[[131 121 135 129 119 132 129]
 [127 125 118 132 127 131 132]
 [129 136 124 126 122 120 125]
 [132 137 134 129 137 138 129]
 [118 128 125 124 122 136 129]
 [128 131 115 128 110 131 124]
 [123 125 133 128 125 124 130]
 [126 132 122 120 133 123 125]
 [126 123 149 127 133 130 125]
 [133 122 120 127 130 127 125]
 [126 120 122 125 131 130 134]
 [130 130 113 126 124 122 124]]
->
[[127 125 118 132 127 131 132]
 [132 137 134 129 137 138 129]
 [128 131 115 128 110 131 124]
 [126 132 122 120 133 123 125]
 [133 122 120 127 130 127 125]
 [130 130 113 126 124 122 124]]

[[111 129 121 150 145 147 124 158]
 [131 151 123 144 129 144 127 143]
 [118 108 123 117 127 118 125 113]
 [114 131 113 128 120 135 152 133]
 [127 134 133 129 143 124 124 124]
 [144 133 138 126 117 120 130 119]
 [145 111 145 115 124 114 104 115]]
->
[[131 151 123 144 129 144 127 143]
 [114 131 113 128 120 135 152 133]
 [144 133 138 126 117 120 130 119]]

[[142 137 116 134 140 120 142 111]
 [113 106 140 114 109 113 114 124]
 [114 115 114 125 135 142 120 114]]
->
[[113 106 140 114 109 113 114 124]]

[[134 125 125 119 148 125 110 141 126 135 122 121]
 [134 125 124 122 151 112 124 136 128 132 117 129]]
->
[[134 125 124 122 151 112 124 136 128 132 117 129]]

[[152 125 147 111 104 118 107 107 139 142 144]
 [109 142 110 136 135 150 144 155 140 148 156]
 [138 132 145 138 141 132 110 144 143 141 132]]
->
[[109 142 110 136 135 150 144 155 140 148 156]]

[[140 134 128 117 138 137 144 100 147 144 144 134]
 [135 149 151 135 142 135 141 106 132 139 133 148]
 [148 119 147 126 149 139 139  99 145 146 128 112]]
->
[[135 149 151 135 142 135 141 106 132 139 133 148]]

[[124 126 131 123 123 121]
 [118 131 128 118 122 129]
 [139 138 108 143 138 132]
 [131 140 118 135 135 136]
 [132 122 141 132 134 134]
 [125 110 139 116 113 124]
 [118 120 126 118 119 113]
 [113 121 130 119 118 104]
 [131 114 139 120 115 111]
 [129 139 127 128 121 113]]
->
[[118 131 128 118 122 129]
 [131 140 118 135 135 136]
 [125 110 139 116 113 124]
 [113 121 130 119 118 104]
 [129 139 127 128 121 113]]
---
[[128 146 125 128 128 115 130 124 128 122 127 142]
 [125 127 148 122 134 132 123 128 128 135 127 108]
 [121 149 110 123 127 113 140 140 121 125 126 129]
 [130 144 123 123 115 136 109 125 127 121 130 102]]
->
[[102 130 121 127 125 109 136 115 123 123 144 130]
 [129 126 125 121 140 140 113 127 123 110 149 121]
 [108 127 135 128 128 123 132 134 122 148 127 125]
 [142 127 122 128 124 130 115 128 128 125 146 128]]

[[128 123 137 130 140 134]
 [134 131 129 111 143 140]
 [128 132 133 114 147 139]
 [111 131 129 127 122 125]
 [156 133 136 122 132 135]]
->
[[135 132 122 136 133 156]
 [125 122 127 129 131 111]
 [139 147 114 133 132 128]
 [140 143 111 129 131 134]
 [134 140 130 137 123 128]]

[[126 106 113 121]
 [124 117 123 128]
 [118 111 109 142]
 [116 134 128 143]
 [132 120 105 141]
 [139 141 119 151]]
->
[[151 119 141 139]
 [141 105 120 132]
 [143 128 134 116]
 [142 109 111 118]
 [128 123 117 124]
 [121 113 106 126]]

[[112 120 136 141 122 140]
 [128 137 129 123 113 133]
 [135 129 116 117 124 131]
 [123 130 130 117 131 118]
 [121 148 130 116 101 138]
 [117 126 134 139 128 129]
 [126 138 120 124 110 147]
 [127 127 125 103 127 112]
 [133 128 123 121 124 131]
 [127 147 131 119 101 135]]
->
[[135 101 119 131 147 127]
 [131 124 121 123 128 133]
 [112 127 103 125 127 127]
 [147 110 124 120 138 126]
 [129 128 139 134 126 117]
 [138 101 116 130 148 121]
 [118 131 117 130 130 123]
 [131 124 117 116 129 135]
 [133 113 123 129 137 128]
 [140 122 141 136 120 112]]

[[119 132 118 137 132]
 [113 126 118 139 119]
 [120 117 137 131 144]
 [138 132 155 125 139]
 [129 140 127 148 122]
 [130 124 136 112 133]]
->
[[133 112 136 124 130]
 [122 148 127 140 129]
 [139 125 155 132 138]
 [144 131 137 117 120]
 [119 139 118 126 113]
 [132 137 118 132 119]]

[[122 133 118 134 126 146 134 125]
 [133 134 138 119 110 143 123 123]
 [137 130 145 118 111 125 121 133]
 [125 141 123 132 104 136 122 130]
 [128 129 127 129 119 125 124 129]
 [138 126 145 113 134 138 127 128]
 [140 127 149 109 130 141 124 130]
 [140 124 148 113 134 126 125 130]]
->
[[130 125 126 134 113 148 124 140]
 [130 124 141 130 109 149 127 140]
 [128 127 138 134 113 145 126 138]
 [129 124 125 119 129 127 129 128]
 [130 122 136 104 132 123 141 125]
 [133 121 125 111 118 145 130 137]
 [123 123 143 110 119 138 134 133]
 [125 134 146 126 134 118 133 122]]
